Here is a table of points, one per row:
"-1.5 -0.2 -1.1 1.0 1.2 0.0 -1.1 0.5 -1.2 -0.2 1.2 -0.3 0.2 -0.4 0.9 -0.1 -0.2 -0.1 0.9 -0.8 1.0 0.8 -0.2
 0.8"
"-0.1 0.2 -0.8 0.1 -1.0 0.3 -0.9 -0.5 -0.4 0.5 -0.8 0.1 -0.3 0.1 -0.6 -0.9 0.7 2.2 -0.3 -1.0 -1.2 0.3 -0.6
 -1.3"
"4.2 1.5 1.2 -0.4 -0.5 -0.8 -1.0 -0.4 2.5 0.2 0.0 0.0 -0.6 -0.7 -0.3 -0.1 1.8 0.3 -1.2 -1.2 -1.3 -1.0 -0.2
 2.6"
"-1.5 -0.6 -1.0 -0.4 -1.5 -0.8 4.3 -0.9 -1.5 -0.7 -1.2 -0.6 -0.4 0.8 -1.0 -1.3 -0.4 0.8 0.5 -0.5 -0.6 -0.2 -1.1
 -1.0"
"-0.2 0.3 -1.2 0.1 -1.3 -0.4 -0.3 -1.0 -1.8 0.0 -1.6 0.4 1.8 0.8 -1.3 -1.3 0.0 2.6 0.1 -0.4 -1.5 -0.2 -1.4
 -1.4"
"-1.5 -0.8 0.8 -0.2 -0.5 -0.5 -0.2 0.2 -1.0 -0.9 0.8 -0.5 -0.1 0.1 -0.5 -1.0 -0.3 3.5 0.0 -1.0 1.5 1.2 -0.5
 -1.1"
"-1.0 0.2 -1.5 1.9 1.1 -0.2 -1.7 0.3 -1.5 0.5 0.6 -0.3 0.1 -0.4 0.6 0.0 0.0 -0.4 0.2 3.7 -0.7 0.6 0.0
 0.6"
"-1.0 -0.8 0.1 0.5 1.0 0.1 -1.5 -0.5 -1.0 -0.6 2.0 -0.3 0.6 0.8 0.0 -0.5 -0.2 2.5 0.9 -0.6 -0.6 -0.4 -0.4
 -0.5"
"-1.5 -0.8 -1.0 0.0 0.5 0.3 4.0 -0.9 0.3 -0.2 1.0 -0.4 0.5 -0.3 0.8 2.1 -0.9 -1.8 1.4 3.9 2.5 1.5 1.3
 -0.7"
"0.5 0.3 2.2 -0.4 0.2 -0.1 -1.7 0.2 1.5 0.7 1.0 -0.3 0.4 -0.3 -0.1 -0.5 0.7 -0.8 -1.1 -0.8 -1.2 -0.7 -0.1
 0.5"
"-0.2 -0.3 0.2 0.0 -1.1 -0.3 -0.9 1.9 -1.2 1.5 1.1 0.4 0.0 -0.2 0.5 1.7 -0.2 -1.1 -0.9 -0.7 1.5 2.5 1.0
 -0.2"
"-0.9 -0.9 -1.0 -1.0 2.4 1.1 2.5 -0.8 -0.8 -0.8 -0.9 0.5 2.5 0.8 -0.9 -0.8 -0.4 1.3 0.6 -0.2 1.6 0.5 -0.6
 -1.5"
"1.5 0.1 -1.6 -0.9 3.3 1.1 -0.5 -1.0 -0.7 0.0 -0.9 0.3 0.7 0.8 -0.4 -0.1 0.2 -0.6 1.3 -0.5 -0.6 -0.6 0.2
 -1.1"
"0.0 -0.2 2.1 1.6 -1.2 -0.8 -0.8 -0.5 -0.7 0.0 -0.3 0.7 -0.4 -0.6 1.8 0.4 1.0 -1.0 0.0 -1.0 -0.6 0.3 0.4
 0.7"
"-1.5 -1.1 0.2 -0.8 0.7 -0.4 1.1 -0.1 -1.2 -0.6 -0.6 -0.5 -1.2 0.4 -0.6 0.0 -0.4 -1.5 0.6 0.6 1.6 0.2 -1.0
 -1.0"
"-0.5 0.7 -0.9 -0.7 0.1 1.1 2.6 -0.4 3.7 0.2 0.4 0.6 -1.0 -0.5 2.1 1.8 -0.9 -0.7 0.7 -0.6 1.0 -0.9 1.3
 3.5"
"-0.9 0.1 -1.5 -0.1 -0.3 -0.6 1.6 -0.1 -1.4 -0.3 0.3 -0.8 -1.0 -0.2 0.0 0.4 -0.1 -1.2 -0.3 4.2 0.4 -1.0 0.6
 -0.8"
"-0.1 -0.9 -0.1 0.3 -0.2 -0.3 -1.6 0.0 -1.5 -1.0 0.4 -0.6 0.6 -0.2 -0.6 -1.3 0.3 3.5 -0.1 -0.2 -1.1 0.4 -0.7
 -1.5"
"-1.1 -0.1 -0.2 -0.5 -1.1 -0.1 -0.4 1.3 -0.3 -0.5 -1.3 0.3 -0.5 0.5 -0.6 0.9 -0.3 -1.3 -0.8 -1.4 1.4 -0.1 -0.2
 -1.1"
"-1.4 -0.7 -1.5 -0.6 -0.4 -0.1 1.1 -0.8 1.0 -0.1 -1.1 -0.6 -0.2 -0.5 -0.4 0.0 -0.6 -0.9 1.9 1.6 -0.3 0.0 0.9
 0.5"
"-1.2 0.2 -0.4 0.4 -0.8 0.8 -0.3 0.0 3.2 0.8 -0.5 1.2 -1.1 -0.9 0.6 1.1 -0.2 -1.4 1.0 2.6 0.0 0.7 0.7
 5.0"
"-1.8 -0.4 -0.8 0.5 -0.5 -0.4 2.0 -0.2 0.9 0.0 -0.8 0.0 -1.3 -0.6 0.0 1.2 -0.4 -0.8 1.2 0.1 1.1 1.6 0.3
 3.1"
"5.3 0.6 1.4 -0.4 -0.6 -0.3 -1.3 -0.8 -1.1 -0.5 -1.2 0.9 3.2 0.5 -1.3 -0.9 1.4 1.0 -1.2 -1.3 -1.4 -0.5 -1.1
 -1.4"
"-0.8 -0.7 1.8 1.1 -1.1 0.1 1.8 -1.1 -1.1 -0.7 -0.9 0.0 -1.0 0.5 -0.5 -1.1 0.4 -0.2 0.1 -1.8 -1.1 0.4 -0.6
 -1.6"
"-0.9 -0.9 0.3 -0.5 2.5 2.2 -0.3 0.5 -1.1 0.7 1.7 -0.3 0.1 -0.3 0.2 -0.4 -0.5 -1.5 -1.1 3.5 1.9 0.0 0.2
 0.7"
"-1.2 -0.6 -1.5 0.2 2.4 0.5 -1.2 0.0 -1.7 -0.6 -1.0 0.4 2.5 0.5 -0.8 0.6 -0.4 -1.1 0.9 1.6 0.3 0.6 -0.5
 -1.1"
"1.3 1.9 0.3 -0.1 -0.5 -0.7 -0.7 0.3 6.4 0.8 0.5 0.5 -0.8 -0.9 3.3 2.2 -0.8 -0.8 -0.1 -1.3 0.1 -0.7 1.0
 3.0"
"-1.3 0.4 -1.3 1.1 -0.5 -0.3 0.3 0.3 -0.8 0.9 0.9 0.1 -0.5 -0.8 1.8 1.4 0.0 -1.5 0.0 5.0 1.5 0.8 1.0
 1.2"
"1.0 -0.1 -0.1 -0.6 1.5 1.0 -1.9 2.2 0.2 1.7 2.4 -0.2 -0.1 -0.2 1.4 0.1 0.1 -1.2 -1.3 1.0 1.3 -0.1 0.0
 2.1"
"-0.9 -0.2 2.0 -0.6 -1.0 -0.4 -1.0 1.2 0.9 -0.2 0.6 -0.3 -1.4 0.2 0.0 -0.4 0.2 -0.9 -0.1 -1.2 0.1 -1.1 -0.3
 -1.3"
"2.0 0.2 0.1 -0.2 -1.8 -0.1 -0.8 -0.5 -1.7 -0.9 -1.7 0.5 0.8 1.5 -1.3 -0.8 1.2 0.7 -1.0 -1.8 -1.3 -0.8 -1.5
 -1.4"
Along one direction, these points spread out more than along any other. Take the direction at right angles to it along which they spread out most. Go by this last direction. How many in every 100 of the points above lie lower along it than each point below? Answers are rounded to whole numbers. More than half of the points above lie lower than the first one.
"-1.2 -1.0 -0.4 -0.3 0.7 0.6 -0.2 -0.5 -1.3 -0.4 1.0 -0.4 1.1 0.8 -0.5 -1.0 -0.5 2.7 0.0 0.4 0.2 0.8 -0.4
 -0.7" 71
"-0.5 0.4 1.3 -0.7 -0.1 -0.4 -1.7 2.7 3.6 0.7 1.0 -0.4 -1.3 -0.3 0.6 -0.4 -0.7 -0.9 0.3 -1.6 -0.4 -1.0 0.7
 -0.3" 6
"1.1 1.5 0.2 0.4 -1.2 -0.9 3.3 -0.9 -0.5 0.3 -0.4 -0.2 -1.5 -0.6 0.3 -0.1 -0.5 -0.7 0.2 -1.8 -1.2 -0.6 1.4
 0.4" 32
"0.9 0.0 -0.9 1.2 -1.4 -0.7 -0.7 -1.3 0.8 -0.4 -0.8 -0.5 0.5 -0.2 -1.0 -0.5 0.9 4.8 0.0 -1.5 -1.8 -0.7 -0.4
 -0.2" 16
"0.6 -1.1 -0.4 -0.5 2.6 2.6 -1.6 1.7 -1.7 0.7 0.0 -0.5 -0.7 -0.3 -0.4 -0.2 -0.8 -1.4 -1.2 1.6 0.8 0.4 0.5
 -0.8" 71
"2.2 1.7 1.2 1.0 -1.5 -0.9 1.4 -0.8 0.3 0.3 -0.4 -0.1 -1.3 -0.7 0.5 -0.1 -0.4 -0.9 -0.3 -1.8 -1.4 0.2 1.3
 0.6" 13
"-0.5 0.9 0.5 -0.9 -1.9 -0.9 -1.0 2.0 0.5 -0.2 -0.7 -0.1 -0.4 0.5 -0.8 -0.4 0.4 -0.7 -0.6 -1.5 0.6 -0.7 -0.7
 -1.0" 23
"0.7 0.7 2.4 -0.5 -0.1 -0.6 -0.1 -0.2 2.4 -0.3 1.0 -0.1 -1.4 -0.3 0.0 -0.5 0.4 -0.2 -0.2 -1.7 -0.9 -1.4 0.3
 -0.9" 6
"3.7 0.6 1.1 -0.4 2.0 0.0 -0.4 -1.2 -0.8 -0.6 -0.8 1.2 2.8 0.9 -1.3 0.7 0.5 -0.2 -0.6 -1.6 -1.2 -1.4 -0.9
 -1.3" 16
